Here are some numbered points:
[ -7  44   1 -42 -52  33  37  33  24 -46   3  -5  17  -8  -1  49 -41   3
 -88 -23 -16 -27 -21 -63] 0
[ 15 -11   7 -42   7 -60 -14  -7  -7  44  59  19  32  14  18 -22  -8   3
  23  -9 -16  37  26 -71] 1
[  14   37   24  -71  -27   17   80    7    4  -37  -56    8    5   -4
  -22  -62   26   51    5  -57  -64  -10  -56 -107] 2
[ 87  38 -22 -23  38 -23 -67 -74  65  25 -33 -11 -46  -5 127  25  18  32
  99  32  32  44  78  95] 3
[  7  21  13  37   5 -13 -18  28  51  32  43 -41 -10 -73  10  29  22 -57
  15  19 -10   0  30 -25] 4
[  -7    7   34  -72  -54   25   55  -42  -65 -105   43   78   62  -77
  -50 -111   20    2  -61  -57  -16   -2  -96 -127] 5
[-77   3  -3 -21  -7 -25  39  48   1  -3  -4  50 -41  20  29 -41 -73 -32
  -9   2 -11 -30   7  11] 6
[-46  49 -67  17 -63  96 -44  15 -14  45 -60 -54  50  70 -39  32 -36   3
 -78 -50 -50 -29  13 -38] 7
[ 40  10 -54 -23   7 -12  -9 -68  30  16  10  54  -3   5   6  27  15  -2
  57  73  66 -17  67  89] 8
[-12 -11  73 -44 -79 -80  98 -18 -24 -55  50  19  37 -69 -29   9  48  12
  32  -6  10 -23 -93 -72] 9
[ 26 -12 -45 -10  27 -14 -41 -98  25  23 -11  31 -57 -10  61  35  60   6
  80  66  26  -2  78  -2] 10
[-73  81  14   3 -52   1  50  28 -50  27 -50  40  10  -7 -38 -56 -11  13
 -17 -21 -52 -39 -80 -18] 11
[  7  41  40 -28 -34  40  35 -20  18  16 -50 -27   5  26 -42 -49  -3  48
  20 -22  12   9   7  33] 12
[-40  52 -46 -34 -50 -22  28  26  12  54 -26   3   9 -15 -25  51  32  37
   5 -22 -29 -19  26  25] 13
[-13 -49 -33  70  31 -36 -28  43   3  -9   6 -91   0  36 -69 -24 -59  -1
  -7   5  33  34 -18  43] 14
[ -72    8  -34  -29  -18   61   19    4  -12 -111  -15   31   94    8
  -44  -50  -40   13  -27   -6  -40  -42 -124  -77] 15
[-52  16  12 -10   1 -11  30   5  12   5 -24 -23   2 -36 -15 -64 -59   0
 -11  -7  17  23 -78 -32] 16
[-25  70  -4 -27 -60 -12  11  78 -68 -64  31  14 -23 -17 -64 -36  -6   1
   2 -30   5 -62 -72 -28] 17
[ 120  -47   13   -2   16   12  -34 -101   52   -2   35  -10    6  -10
   20   41   28   33   34   10   50   60   99   57] 18
[-42  41  15 -25  -2   1  28  38 -43  69  25  29  -4 -36  44 -13  -5  -7
 -28  15  42 -30 -49 -29] 19
[-101  -42   -6  -10    9  -50   13    9  -46   28   -4   23   32   18
   16   25   40  -46  -54   33  -26  -73  -52   37] 20
[ 22  10 -42  23 -50 -32  13  32 -19  -1  16   4 -20 -39  14  30  76  37
  52  27 -10   8  75  50] 21
Which five points above are nearest to each new point, looking only along the 4 directions in which the numbered points spread most? Their numbers follow each, nearest first.
[-37  16  27  32  24 -26  35  34  -6  59 -28   3   5 -55   6 -15  85   2
 -29   9 -40 -33  -9 -36] 19 6 13 20 4
[ 44   2  30  59  26 -51   1  52   5  74  48 -37   4  28 -77 -68   9  11
 -21 -46 -47 -66  -3  24] 6 16 4 19 1
[ 40 -10 -21 -27 -45 -25 -22  -8 -17  47  46  48   9 -32  35 -10  36 -36
   3  38 -50 -46  42 -32] 21 1 4 19 13
[ 42  13 -18  54  63  -9  21  94  13 -44  23 -21   7   5 -39 -38 -16  -4
   2 -50 -23 -27 -31 -24] 16 6 0 1 12
[-108   38  -34  -42   53   48  -10 -126   31   -1  -48   -5   37   44
   -5    1  -83   57  -15  -58  -27  -67  -50  -68] 0 12 16 7 15
[-81  81  12  -5 -19  25   1  -3 -82 -59 -42  27  15 -14  39 -37 -51  40
  13 -81  21  24 -23 -40] 0 17 16 11 12
[  8  46 -16 -12  26 -14 -34  70 -23  -1   2  58 -22  -9 -23 -27  26  94
  -9 -41 -54   9 -65   8] 0 19 12 6 16
[ 13 -34 -29  36  29   3 -60  12  26  29  26 -66  27  -2  73  -4  20  12
   3  38  82  50  83  76] 8 4 10 18 3
[-32  18 -25 -51 -47 -14  12 -38 -38 -12  41 -19  32 -22 -68 -21 -21 -53
  30 -53 -25 -33 -31  -9] 16 0 17 19 6
